One vector is turned by the same rotation once a step. Each row is the vector after some number of steps, and that number follows the row.
The counts run from 0 to 266.
[ 70 148 100 111 137  82 114 100 101 113 125 169 162 133 176 147  75 121
 103 115 125  97 166 131 116 105 124  56 119 124 129 123 107 112 111  78
 125 142 136 114 146 105 159 143 168 102 118 165 142 111 128  88 143 126
 146 109 140 153 114 137 184 118] => 96
[125 168  88 134 164 108  96  98 117 101 108 175 129 123 156 155  87  98
  89 148 100 151 144 141 110 112 142  73 128 115 118 158 109  63 128 116
 121 129 132 155 149  80 142 165 155 137 124 123  99 101 134 109 144 101
 137 101 137 154 118 141 182  94] => 68
[ 65 163  85  91 139 134 115  93  98  95 113 147 127 137 150 148  75 140
 138 130 107 108 128 138  96  80 103 117  93 149 125 114 125  83 129 102
 124 120 169 126 118  90 150 142 157 130  81 152 104 101 125  82 137 151
 133  97 168 155 127 118 159  94] => 86
[ 93 141  98 149 145 107 130 101  89 135  92 158 122 138 177 106  85 119
 134 174  89 166 129 103  97  92 131  77 105 123 146 138 119  95 131 121
 147  98 132 111 164  87 114 142 167 151  86 141  92 123 124 143 133 132
 124 100 112 161 119 143 191 111] => 103
[105 155 102 140 138 104 109  95 108 119 102 152 135 141 165 125  73 116
 100 161 109 165 135 132 113  84 151  68 121 129 122 156 119  80 126  93
 153 108 146 118 170  61 128 145 159 127 117 128 108  93 115 130 129  97
 142 103 103 136 115 142 171 115] => 146
[ 72 157 109 151 143 112 134  93  85 115 106 158 123 150 162 103  88 125
 130 178 108 156 126 151  90  84 117  95 107 116 134 101 120  93 144 117
 150 130 157 106 150  65 141 135 152 155  86 143  97 131 135 116 136 140
 108  78 126 165 138 129 160 129] => 38
[ 92 159  72 108 160 117 117 127 106  98 102 159 127 128 167 156 107 120
 144 133  94 142 153 112 118 111 125 103 116 114 112 129 116  87 126 119
 133 129 122 142 149 100 174 176 167 145  97 129 103  97 128  94 175 172
 126 107 162 185 127 131 189 106] => 47
[ 80 165 103 111 146 111 111 114 105 103 124 166 111 136 150 166  88 126
 136 127  99 118 145 152  98  94 111 111  85 120 126 124 102 103 134 108
 127 124 171 142 124  79 142 146 189 133  91 161 117 101 142  78 153 147
 129  84 159 162 133 123 143  96] => 240
[ 75 170 110 121 140 103 123 101 107 106 113 158 110 133 162 156  92 104
 137 144 101 147 152 151  84  80 137  92  78 121 125 107 100 112 128 117
 146 126 162 117 146  90 132 142 175 140  72 167 116  89 131 110 139 126
 139  78 143 161 123 121 146 104] => 150
[ 88 162 107 130 145  99 117 112 107 113 107 155 120 133 169 140  88 102
 124 150  98 177 149 142 106  77 155  78  99 120 124 132 107 104 127  96
 161 121 158 114 162  68 135 146 172 129  96 142 120  80 121 125 138 106
 140  84 122 156 119 133 153 114] => 148
[ 88 166  75  94 143 123 110  88 114  97 103 154 139 118 156 172  72 117
 121 124 111 112 149 127  95  95 123  94 101 143 119 123 123  86 121 105
 113 116 150 138 130 117 148 155 145 120  87 158 111  86 113  89 149 133
 148 120 172 145 115 128 187  82] => 176
[ 95 167  97 127 139 130 116  70 105 116 111 166 120 123 150 162  82 126
 121 151 105 104 138 146  66 100 108 109  97 134 114 127 111  76 138 131
 116 116 148 127 131 110 134 149 155 153  67 159  80 131 137  93 134 141
 131  92 161 160 125 116 164  91] => 153
[ 75 138  92 112 116 136 122  81  89 122 107 139 152 140 170 121  74 165
 134 150 120 110 132 112 111  87 102 108 126 156 111 144 137  71 132  85
 150 109 138 102 148  87 161 141 152 140  92 130  88 118 121  97 129 158
 131 111 126 159 130 131 187 136] => 166
[ 95 153  99 123 122 127 123  91  98 121 104 134 116 132 175 128  99 121
 146 163  89 162 133 108 102  81 128 104 101 142 114 150 115  76 125 108
 164 102 145 104 159  76 142 148 177 155  77 130  82  96 124 127 122 140
 132  78 119 168 118 123 164 120] => 191
[ 83 143  83 139 167  98 113 121  85 103 119 163 149 147 180 100  95 121
 105 143 110 138 133 121 137 119 108  73 146 110 145 135 116  83 130  96
 131 148 125 130 148  71 165 152 164 136 138 116 109 129 143 106 154 148
 117  98 133 163 136 143 198 127] => 248
[ 60 150  91  91 125 111 117  92 100 105 125 146 162 133 173 141  91 144
 121 119 129  85 153 126 112 103 104  91 127 142 118 122 117  90 114  84
 129 149 134 102 136 112 178 149 157 121  96 150 120 111 132  73 140 154
 138 102 151 163 128 119 182 126] => 8
[ 67 144  95 117 130  97 132  85  89 120 127 143 146 123 194 117 102 124
 120 134 114 101 146 105 101 111  95  70 117 138 142 119 112  95 112  96
 125 147 122  91 141 120 142 140 156 126  85 163 113 129 141 106 118 141
 132  85 144 170 115 122 196 122] => 140
[ 64 158 106 114 145 110 114 130  96 101 116 157 123 152 159 131  85 129
 140 140  98 142 129 149 119  80 123 100  88 116 144 126 108 111 131  87
 143 120 180 127 136  48 140 140 192 125 108 147 129  96 129  98 151 144
 130  85 134 155 134 130 142 113] => 83
[ 68 134 106 139 135  98 124  84  83 125 115 170 164 148 168 119  58 162
 108 154 128  92 140 134 103 101  95  78 126 122 137 124 126  97 138  89
 128 123 133 115 146  95 143 137 159 134 113 157 110 151 135  97 147 148
 122 116 125 147 135 141 192 129] => 208
[ 74 144  95 148 158  92 125 116  94 118  98 166 139 152 173 105  71 118
 116 162 105 170 132 132 110  87 132  62 110 109 151 117 127 113 131  92
 142 118 147 121 163  71 126 140 159 124 113 145 127 118 121 131 150 121
 134 114 115 142 131 149 189 118] => 15
[ 97 166 101 122 146  84 112 118 109 105 126 171 123 126 174 157 118  97
 115 126 107 131 169 136 112 119 135  76 114 104 113 132  90  98 117 111
 139 152 127 125 160  92 160 163 185 139 107 154 123 101 146  99 155 128
 136  77 148 184 119 126 162 115] => 71
[103 137 102 147 127 116 113  84  85 136 109 164 145 142 162 124  66 162
 115 169 112 125 136 122 106 104 114  96 135 132 118 163 126  64 144  98
 150 103 130 119 161  69 144 146 170 155 118 122  77 137 135 107 136 144
 121 110 100 153 124 141 180 138] => 78
[ 90 152 102 129 154  86 108 130  99 108 134 176 137 144 173 138 103 123
 109 134 107 122 153 137 137 124 117  77 125 101 132 147  94 105 127  96
 135 152 141 139 153  68 161 156 201 132 135 137 126 119 152  91 161 147
 126  81 131 174 130 135 160 125] => 160
[ 70 147 103 103 128  90 112  90 109 120 117 160 160 126 180 159  73 129
 112 117 131  97 168 125 111 102 124  64 115 133 121 127 113 112 112  74
 129 132 135 107 152 113 153 147 166 107 106 169 132 103 124  90 140 130
 149 117 134 149 112 134 183 118] => 97
[ 76 159  99  99 144 126 109 101 101 103 121 161 121 133 147 170  88 134
 134 124 101  99 142 146  97  93 104 115  91 131 117 132 107  95 133 113
 118 123 167 137 124  90 150 149 182 136  85 160 108 105 142  78 149 153
 134  89 168 162 128 116 146  93] => 241
[103 168  78 101 153 123  99 112 116  95 104 165 129 129 147 176  76 130
 127 132 106 133 145 135 116 101 135 105 114 125 104 147 120  76 135 103
 129 114 141 159 144  84 168 171 163 135 110 127 104  85 123  81 167 145
 138 121 154 158 126 134 171  95] => 45
[ 95 140 109 131 117 113 117  68  87 136 120 160 150 132 169 141  76 157
 116 153 123  88 145 127  91 112 103  97 130 142 108 149 114  70 139 106
 141 116 120 105 152 104 151 145 169 155  97 147  76 146 141  98 132 150
 124  98 122 168 123 130 180 135] => 76
[122 159  84 138 157 118 101  88 103 113 111 173 128 129 149 148  81 129
  99 157 103 125 132 134 102 122 113  98 135 115 116 160 113  49 146 130
 117 117 128 159 144  82 145 166 158 160 112 121  71 138 147 100 149 136
 123 105 146 162 126 133 183 105] => 156
[ 71 145  91 137 162  88 112 124  86 100 124 165 153 151 183  99  90 120
 106 140 114 131 133 132 135 115 110  64 140 109 146 128 113  96 122  88
 132 156 133 126 144  68 158 144 168 122 140 128 130 127 143  99 149 139
 123  95 131 161 133 143 188 129] => 249
[ 86 146 113 128 110 108 130  56  95 135 116 152 145 130 173 141  76 144
 122 157 123 101 154 132  81  91 115  86 115 147 110 128 116  83 128 102
 149 118 129  90 155 108 143 139 154 146  75 163  89 131 130 103 118 129
 133  94 123 160 120 123 170 132] => 231
[ 57 159 103 102 145 116 116 121  97  97 121 151 122 150 155 146  80 129
 142 134 101 130 131 150 108  75 114 105  86 129 139 119 107 112 128  91
 134 121 182 124 130  66 143 134 181 124  97 149 127  94 131  88 146 145
 129  88 147 155 133 124 142 105] => 84
